In the data rows, 128 means zero.
Some points, each followed by its number:
[114 123 101 144 133 122 156 107 113 122 101 120 132 153 150 156] 0
[ 99 118 120 131 126 143 104 138 110 129 116 131 120 115 138 158] 1
[161 138 130 167 112  92 101 154 153 108 160  81 116 102 105  52] 2
[120 136 124 118 101 153  71 187 143 109 113 159  77 141 140 130] 3
[174 151 150 105 135 120 170  67 113 168 126 103 188 107  96 116] 4
[116 122 119 139 140 142 139 112 122 149 120 119 144 128 155 183] 5
[114 100 124 143 174 120 114 157 163 109 147 115 110 113 129 104] 6
[183 133 152  81 159 126 174  50  98 157 147 116 176 104  81 122] 7
[ 85 132 126 187  86 108 122 178 155  88 147 159  86 177 157 109] 8
[120 130 113 121 113 136  92 169 144 108 114 144  88 148 138 116] 9
[ 89 116 122 124 130 153 106 126 113 148 100 132 129 130 160 183] 10
[105 132 101 160  61 117 116 143  97 115 100 145 117 160 136 136] 11
[175 159 148 112 116 107 192  60 106 146 140 116 173 133  98 105] 12
[101 113 121 122 121 145 104 146 124 121 120 154 108 128 142 150] 13
[120 122 119 128 144 129 162  78  98 153 117 117 169 125 141 165] 14
[173 141 151  93 172 125 196  48 117 160 135 105 193 113 105 137] 15
[123 132 115 150  98 117 109 142 116 110 124 121 112 137 133 112] 16
[105  80 102 163 171 113 119 160 150 101 149 113 102  96 106  88] 17
[129 128 113 135 100 124  87 191 156  89 104 139  71 167 148  98] 18
[154 131 153 139 138 108 104 139 129 129 179  79 155  56  84  72] 19
[111 139 118 139 128 134 143  96 105 147 104 125 153 138 150 174] 20
[149 102 120 135 191 105 153 127 156 115 135  88 135 113 118  85] 21
[177 134 143  77 166 130 201  48 118 149 138 141 172 131  93 124] 22
[105 116 120 129  96 141  90 186 138 111 136 166  80 136 128 130] 23
[108 141 140 138  79 127  81 211 154  85 161 172  63 139 127  93] 24
[148 133 143 106 158 132 172  75 115 153 126 117 171 121 127 151] 25
[ 76  98 109 124 130 155 113 162 131 116 125 176  98 141 144 178] 26
[118  80 100 138 191 124 155 137 154 102 139 128 106 125 116 104] 27
[119 129 110 145  96 119  95 189 155  86 105 141  71 166 143  97] 28
[ 75  98 116 117 119 152 115 164 132 115 112 180  92 149 145 164] 29
[104 129 126 138  89 130  86 188 147  99 129 162  80 151 139 115] 30
[123 147 143 110  85 148  94 152 130 133 107 156 112 142 145 150] 31
[107 159 132 153  48 123  94 143 109 124 132 145 120 141 138 117] 32
[152 142 145 118 146 117 158  80 109 163 143  95 186  78  99 131] 33
[105 112 126 104 125 144 139 147 140 114 118 176 104 153 140 150] 34
[127 152 144 116 102 133 104 141 127 121 126 146 118 153 138 129] 35
[159 136 150 139 133 112 115 133 132 141 180  82 155  56  76  73] 36
[198 138 134 126 152 112 180  58 119 157 134  87 180 111  92 103] 37
[ 90 128 116 162 124 131 104 154 152 121 100 132 107 161 185 156] 38
New points follow, each followed by the number of its nearest point above, looking only along the 7 directions in which the numbered points spread most.
[132 144 145  97  90 145 104 149 129 132 105 153 113 154 145 147] 31
[144 121 133 111 153 120 189  68  99 150 131 127 172 121  98 129] 25
[151 153 155 112 156 128 180  70 139 153 134 130 171 139 132 142] 25
[106 104 119 166 168 122 124 146 159 118 137 114 116 124 143 119] 6
[107  98 105 128 159 138 112 128 114 133 106 107 128  99 135 151] 1
[119  86  99 141 179 117 178 128 154 102 130 136 113 143 118 104] 27
[171 152 153 112 139  97 215  42 102 153 144 121 186 132  90 102] 12
[107 132 124 138 120 131 123 123 111 133 123 133 133 131 139 153] 1
[137 132 127 166 131 105 105 155 142 101 158  85 115 111 117  70] 2
[139 108 119 163 170 112 136 129 147 119 151  74 144  89 108  98] 21
[130 137 127 118  87 131  88 169 122 112 117 139  92 141 133 117] 9
[107 112 107 149 129 133 111 149 120 131 111 120 121 121 139 149] 1
[ 83 133 122 162  89 136  80 176 135 121 120 134 102 145 180 163] 38
[128 183 161 146  53 128  91 155 131 131 131 133 130 146 156 135] 32
[116 127 128 136 125 134 121 137 134 129 120 125 130 128 141 144] 1
[152 129 140  80 163 142 175  66 105 163 133 124 178 112 110 161] 25
[110 107 109 141 155 134 118 124 121 132 122 112 130 112 136 147] 1
[116  89 106 140 174 130 114 158 154 109 135 126 100 122 131 104] 6
[100 117 106 110  91 145 103 151 108 114  92 174  88 164 146 159] 29
[111 138  97 153  71 131 106 141 107 108 106 149 100 164 148 141] 11
[101 143 141 126  90 152  57 193 145 114 129 160  84 133 153 141] 3
[184 163 153 108 122 110 183  62 116 150 132 110 166 149 117 119] 12
[112 148 143 130 100 136 129 142 136 127 130 157 124 152 152 154] 35
[163 147 146 108 163 132 177  73 136 139 143 128 164 137 121 138] 25
[108  86 105 162 176 114 109 169 157  95 145 110  99 107 117  93] 17
[ 95 138 124 143  84 142  74 198 149 101 126 164  61 161 149 125] 30
[103 135 145  99  94 147  77 192 155 109 128 177  80 156 146 130] 3
[138 148 139 159  81 101  95 151 117 113 165 117 118 110  91  74] 2
[121 102 114 149 165 121 120 160 160 104 146 117 102 109 116  91] 6
[183 130 137  92 181 126 179  51 123 169 133  82 195  97 102 133] 15
[113 120  90 151 131 131 135 113 112 131 104 113 141 135 149 160] 0
[160 138 131 162 111  98 109 151 143 103 152  99 115 114 105  53] 2
[ 99 167 159 166  58 128 115 145 120 131 151 154 124 147 155 141] 32
[ 81 114 138 135 143 144 108 134 115 147 146 134 140  87 133 168] 1
[112  86 109 144 187 126 162 135 156 108 131 130 113 135 116 113] 27
[111  80 103 128 182 139 135 155 155 107 126 132  95 125 125 120] 27
[109 145 121 135  59 141  79 170 112 122 127 150  93 135 136 136] 32
[155 108 121 133 201 110 136 129 161 109 138  88 122 108 117  81] 21
[ 89 119 129 158 137 131 128 147 141 134 108 125 130 139 176 164] 38
[ 99  97 122 121 138 143  97 198 163  96 134 155  69 126 122 114] 23
[156 118 122 124 191 117 129 136 174 111 133  99 116 127 129  84] 21
[135 149 124 150  86 122 117 144 121 120 131 126 114 139 135 120] 16
[ 87 134 131 179 106 117 116 179 160  94 153 150  89 169 154 113] 8
[104 118 116 134 140 142 102 136 117 129 126 122 125 106 133 150] 1
[117 135 122 144 138 137 125 114 115 141 114 106 147 124 156 170] 5
[131 105 106 138 170 126 105 149 157 107 123 103 107 124 133 106] 6
[104 127 109 126 125 149 124 118 114 135  89 132 131 142 165 191] 10
[105 115  99 141 124 130 133 114 104 130  91 124 129 136 150 159] 0
[110 116 102 138 148 130 166  78  97 145  99 109 165 131 142 183] 14
[108 149 135 167  94 108 126 145 143 116 135 138 112 163 152 114] 16
[131 147 132 132 107 135 121 142 146 124 111 140 114 168 161 147] 35
[196 138 123 102 162 113 178  56 117 140 104  88 162 137 107 108] 37
[157 153 143 184 111  81 126 130 133 118 158  73 150 100 107  53] 2
[117 163 130 147  92 129 123 129 122 131 120 130 132 159 161 155] 35
[116 110 113 121 139 133 147 108 111 132 102 136 132 143 140 156] 0
[ 98 102 117 161 166 122 127 152 153 103 140 129 102 131 145 121] 6
[171 164 164 105 131 116 169  60 106 168 119 109 187 130 119 134] 4
[121 140 142 103 105 152  71 198 165 105 133 178  70 157 149 124] 3
[135 144 137 173 123  97 127 136 138 125 170  89 147 102 112  84] 2
[114 132 147 105 109 150  85 183 172 112 128 175  77 153 148 127] 3
[118 164 141 158  89 124 119 127 130 136 120 131 136 163 165 150] 35
[104 150 132 152  59 139  84 183 134 113 117 159  95 148 152 132] 30
[139 141 124 120 111 136 129 110 104 139  99 111 144 129 138 156] 20
[107 127 135 127 104 146  51 223 167 100 148 156  63 115 131 107] 24
[132  86  92 137 169 117 142 140 148 108 119 113 106 116 101  89] 27
[120 132 107 156 102 121 128 117 111 132  95 120 134 143 142 145] 0
[111 125 119 137 140 141 123 118 116 140 119 120 138 124 151 164] 5
[176 163 150 103 121 114 186  55 106 154 125 120 175 146 116 121] 12
[154 143 140 169 105  88 103 164 145 109 162  85 129  92 102  45] 2
[174 160 154 102 129 124 169  68 112 151 133 114 175 122 115 133] 4
[117 162 150 135  55 130  99 161 114 127 147 148 125 123 127 121] 32
[113 117 132 130 132 140  93 145 133 134 128 120 121 109 138 141] 1
[117 125 122 139 137 127 158  87  97 147 117 112 170 118 136 161] 14
[147  89 104 130 187 118 133 131 139 113 141  87 123  91 108  88] 21
[ 90 131 141 130  85 147  80 191 137 121 134 177  91 138 146 150] 23
[143  93  87 129 169 119 140 131 134  95 119 110 103 125 112  95] 27
[ 98 100 104 155 137 117 154 121 117 113 129 134 121 143 128 133] 0
[ 84 110 119 145 114 140 102 149 116 140 114 131 126 115 145 155] 1
[184 138 153  88 151 116 188  55  97 156 142 113 187 103  78 113] 7
[108 129 145 112 102 141  84 194 152 111 156 167  87 120 120 116] 23
[ 97 141 139 175  96 114 127 176 152 100 154 163  98 164 151 112] 8
[137 111 126 135 160 117 145 118 141 123 131 115 135 116 116 120] 21
[128 132 120 130 131 135 148  93 113 140  98 120 148 156 156 170] 20
[153 134 142 161 124  95  95 158 145 115 165  68 130  78 103  57] 2
[110 116 126 125 146 146 136 107 114 143 134 128 146 117 146 174] 5
